(in the rows, 128 means zero)
Where one turn sends some rows of the set: a few examples, then the rows asked
z265: [135 165  66 139 101  98 145 130 123 118 132 118 136 109 123 124 149 116
 150 128 163 131 122 146 149 107 134 119]
z475: [122 138 110 155 102  79 122 116 132  73 164 114 140 121 157 146 131 116
 160 147 136  97 143 118  99 133 110 126]
z358: [137 126 104 132 103 133 120 123 127  90 158  93 151 117 144 108 140 118
 156 131 101 145 145 153 130 117 138 125]
z545: [119 105 119 135  88  96 151 107 134  78 122  98 137 127 171 129 138 120
 148 123 138 113 124 113 107  90  87 151]
z463: [125 127 127 113  90 119 126  88 133  76 125 101 122 132 164 119 149 153
 141 117 144 153 143 138 121 134  99 143]
z578: [127 140  70 130 101  99 140 106 136 127 107 137 128 123 136 151 147 128
 153 113 160 149 120 136 134  98 115 125]
z647: [146 144  69 152 116  90 142 119 120 136 132 125 123 122 147 143 126 131
 149 130 166 118 132 130 130 111 121 102]
z819: [131 122  96 133  93 134 118 113 140 107 155  88 147 114 161 118 142 113
 142 128 107 145 140 153 132 114 143 125]
z632: [153 146 119 119  89 112 134 143 106  71 160 118 116  99 157 109 134 127
 146 160 159 130 147 130 120 100 121 117]
z133: [110 100 124 133  91 101 143 115 134  81 121 101 135 134 160 131 132 116
 152 114 132 128 112 107 134  90  92 142]
z366: [116 134 117 142 103  75 116 118 125  67 156 105 131 120 152 138 139 119
 161 159 140  95 146 121 107 126  99 124]
z763: [132 150 122 110 100 109 132 104 138  77 114 110 137 135 170 134 145 152
 147 111 157 162 132 142 118 135  99 142]
z634: [122 122 107 130  90 142 127 115 135  99 163 100 138 111 156 110 148 114
 152 133 107 144 140 156 118 108 139 135]
z872: [153 149 119 122 106 114 142 163 104  80 145 114 127 102 162 114 135 129
 150 154 163 135 135 149 121  95 120 126]
z145: [112 135  76 144 128  85 146 110 115 119 120 123 123 105 129 142 134 117
 148 117 167 120 113 138 144 120 110 134]
z745: [124 131 110 138 115  67 123 116 125  66 145 113 144 113 161 156 128 120
 165 147 131 108 141 116 112 135 103 120]
z660: [113  92 113 127 101  98 139 113 131  88 122 102 126 114 166 132 123 102
 140 119 143 119 113 108 133  88  91 141]
z38: [124 140 127 116  87 117 123  86 130  75 129 118 131 125 157 134 146 153
 138 114 144 160 142 134 112 134 104 146]
z213: [132 146  75 117  98 111 140 108 135 128 115 134 125 117 132 145 148 122
 154 114 167 148 115 136 134  92 122 124]
z468: [116 148  68 132 121 114 141 112 120 134 133 110 111 113 148 140 148 136
 136 121 149 148 123 139 149 119 132 117]
z482: [127 128 114 130  89 135 119 115 125  93 153  94 146 112 146 108 154 126
 149 138 108 143 149 164 114 105 131 139]
z795: [134 159  71 137 105 101 149 126 125 121 138 115 134 107 124 128 144 106
 155 125 170 117 112 141 145 106 134 123]
z814: [154 128 128 132  92 106 135 157 102  78 150 121 124 105 159 119 126 130
 157 162 154 123 141 137 131  98 122 113]
z203: [158 129 111 126  96 117 135 149 113  70 157 114 114 106 166 110 140 128
 155 165 149 125 152 138 113 103 120 121]
z384: [125 158  70 135 123 118 136 113 120 134 145 112 112 114 145 149 147 137
 136 124 154 139 123 133 138 122 137 115]
z585: [148 148  77 142 115  94 139 109 122 134 130 130 123 123 141 151 126 133
 148 123 177 120 127 123 124 108 116 107]
z553: [116 101 125 127  90 100 152 103 131  84 129 106 128 119 168 120 124 109
 148 118 148 116 118 111 117  91  87 145]
z732: [118 131 110 130 111 136 114 120 135 114 154  88 146 128 150 112 141 119
 154 128 108 148 136 162 122 108 127 125]
z450: [106 113 125 134 109  97 147 125 125  95 124  93 136 127 166 129 127 111
 148 120 145 116 108 117 120  81  86 144]
z957: [126 146 106 140 121  75 112 129 139  79 154 111 140 132 159 148 131 116
 171 150 141 110 142 129 105 134 103 112]
z465: [126 143 122 116  79 109 118  98 135  75 116 115 135 124 160 145 150 152
 129 115 153 162 134 132 133 130 110 143]
z230: [132 132 105 153 104  72 110 120 134  79 149 121 146 115 158 160 128 116
 157 149 142 103 145 128 109 136 114 120]
z215: [131 140 131 111  84 113 133  96 125  81 120 103 138 123 171 133 146 160
 140 118 140 164 137 140 133 132 114 134]
z253: [160 138 117 127  92 112 127 151 103  76 149 114 122  98 149 109 126 124
 136 153 165 128 142 136 139 101 124 119]
z442: [110 135  78 141 129 101 144 104 122 124 129 121 123 106 131 150 137 117
 148 110 163 120 109 139 138 125 117 139]

z358 -> z814
z468 -> z265
z475 -> z553
Now find these:
z957 -> z450
z203 -> z366
z585 -> z442
z253 -> z230

Where one turn sends some rows of the set: a few examples, then the rows asked
z109: [130 130 155 138 130 125 108 107 146 138 117 144 135 113 119 124 146 117
 137 118 174 115 125 119 138 122 123]
z937: [150 109 102 135 131 157 135 111 119 109 109 149 121 137 146 117 138 143
 144 142 118 149 108 146 116 137 113]
z243: [130 128 158  87 113 135 144 112 121 116 141 134 131 107 131 122 125 130
 122 159  97 140 126 127 127 119 124]
z618: [135 138 106 139 108 112 145 148 111 122 140 137 117 124 140 105 122 129
 108 162 127 120 129 136 133 124 139]
z756: [129 130 114 127  97 112 149 145 100 131 131 136 118 113 138 110 114 128
 107 158 130 132 125 130 128 107 140]
z282: [112 113 142 111 133 134 112 127 125 138 141 129 141  97 110 126 139 109
 144 110 146 134 134 157  90 121 119]
z938: [118 122 134 121 115 131 119 138 132 136 118 134 124 106 144 138 118 119
 115 113  72 131  93 119 112 135 113]
z996: [115 154 149 145 143 125 107 136 140 136 127 132 138 108 127 119 122 123
 148 126 166 132 127 132 109 125 117]
z633: [150 106  89 134 130 164 124 116 131 109 125 140 121 127 142 121 140 139
 139 142 102 137 117 145 118 141 113]
z433: [143 131 154 105 115 170 139 113 124 119 125 132 134 116 136 119 114 124
 129 166 127 148 107 135 124 118 128]
z753: [143 108 116 126 105 134 113 139 116 143 131 114 116 116 112 161 123 124
 138  93 111 128 123 123 161 119 134]
z514: [117 102 121 135 117  82 108 141 100 115 121 122 112 120 106 116 111 125
 125 122 119 117 105 118 118 120 130]
z813: [135 102 103 166 108 120 116 130 105  97 122 128 142 125 119 132 124 145
 156 137 133 136 110 134 116 106 134]
z492: [136 103 147 114 109 126 118 104 141 143 138 126 142  99 121 136 148 104
 140 102 159 123 133 141 124 115 130]
z565: [142 135 132 128 118 114 124  89 148 131 139 132 143 102 112 136 146 121
 148 104 146 120 132 114 133 115  99]
z98: [143 146 159 101 129 138 135 109 134 120 129 131 126 135 147 127 122 120
 125 151 105 152 101 123 131 131 106]
z566: [122 123 122 125 115 138 116 153 135 143 129 130 124 111 136 135 119 104
 105 122  82 124  90 128 117 138 124]
z736: [121 148 113 117 139 110 113 107 136 127 149 124 138 110 121 127 139 130
 150 115 140 147 144 132 110 115  92]
z961: [149 121 125 152 120 146 124 119 116 107 119 122 104 129 120 137 132 149
 144  92 121 105 126 127 152 139 117]
z989: [127 121 127 139 109 136 134 140  99 128 126 134 119 147 111 140 146 128
 125 106 145 112 117 140 161 120 147]
z781: [116 102 109 142 121 125  99 128 121 103 113 105 120 137 142 143 137 121
 132 103 120 136  85 124 107 118 115]

z618 -> z633
z813 -> z781
Now find these:
z109 -> z565
z282 -> z996
z433 -> z98
z756 -> z937
z989 -> z961

Where one turn sends some rows of the set: a few examples, then the rows asked
z415: [128 112  99 123 118 120 153 137 115 118 107 137 124]
z485: [144  89 108 124 123 146 149 120 137 103 113 146 141]
z896: [135 109 111 129 129 135 119 134 134 119  86 148 132]
z629: [138 155 111 120 164 101 125 143 165 115 120 131 139]
z9: [136 156 117 134 137 121 166 124 144 116 155 119 141]
z569: [148 103 113 138 130 136 124 145 144 116  95 150 127]
z523: [135 106 106 136 137 140 122 131 137 114  84 148 136]
z146: [126 112 106 132 124 128 145 138 121 135 108 139 116]
z172: [163 141 128 148 157 122 126 103 164 101 135 131 149]
z233: [143  99 107 131 122 152 153 121 127 105 113 148 140]
z720: [136 106 109 137 130 123 120 138 134 112  85 144 134]
z934: [143 126 133 138 163 126 128 103 160 107 142 136 166]
z86: [130 157  98 130 160 103 129 136 162 124 130 120 132]
z2: [138 141 106 131 145 124 161 112 150 114 166 122 144]
z270: [138 160 102 122 171 110 131 134 159 116 127 118 131]
z744: [121 110  97 121 122 129 154 131 123 126 105 133 121]
z33: [139 159 112 130 166  96 125 118 151 123 123 122 127]
z716: [146  99 116 129 116 150 144 122 129 108 112 150 140]
z159: [128 160 108 119 170 101 132 129 158 116 124 125 139]
z997: [149 129 116 143 164 126 119 112 174 104 139 133 159]
z49: [142 155 113 126 146 123 167 119 151 102 156 123 145]
z731: [136 106 106 137 129 135 124 138 146 115  84 139 131]
z137: [148 135 122 139 173 131 123 105 164 104 137 127 155]
z672: [142 152 111 132 151 131 161 114 147 110 159 115 140]
z197: [130 115 102 115 118 131 150 136 119 123 106 143 122]
z275: [126 117  93 118 127 132 151 138 120 122 100 141 121]
z857: [134 158 109 126 171  96 134 123 157 120 117 126 133]
z427: [153 139 129 151 162 125 132 101 166 102 129 131 156]
z874: [154 148 113 121 149 112 162 109 144 107 157 125 133]
z351: [143 142 129 146 163 127 127 106 165 102 133 130 162]
z6: [145  88 114 123 128 140 148 124 128 115 122 153 133]
z412: [147  92 114 134 120 139 145 122 126 100 114 147 144]
z209: [149 152 111 127 148 117 171 113 149 105 152 125 138]

z716 -> z896
z159 -> z49
z720 -> z415
Now find these:
z857 -> z209
z997 -> z86
z874 -> z172
z270 -> z672
z6 -> z569
z233 -> z523
z485 -> z731
z9 -> z934

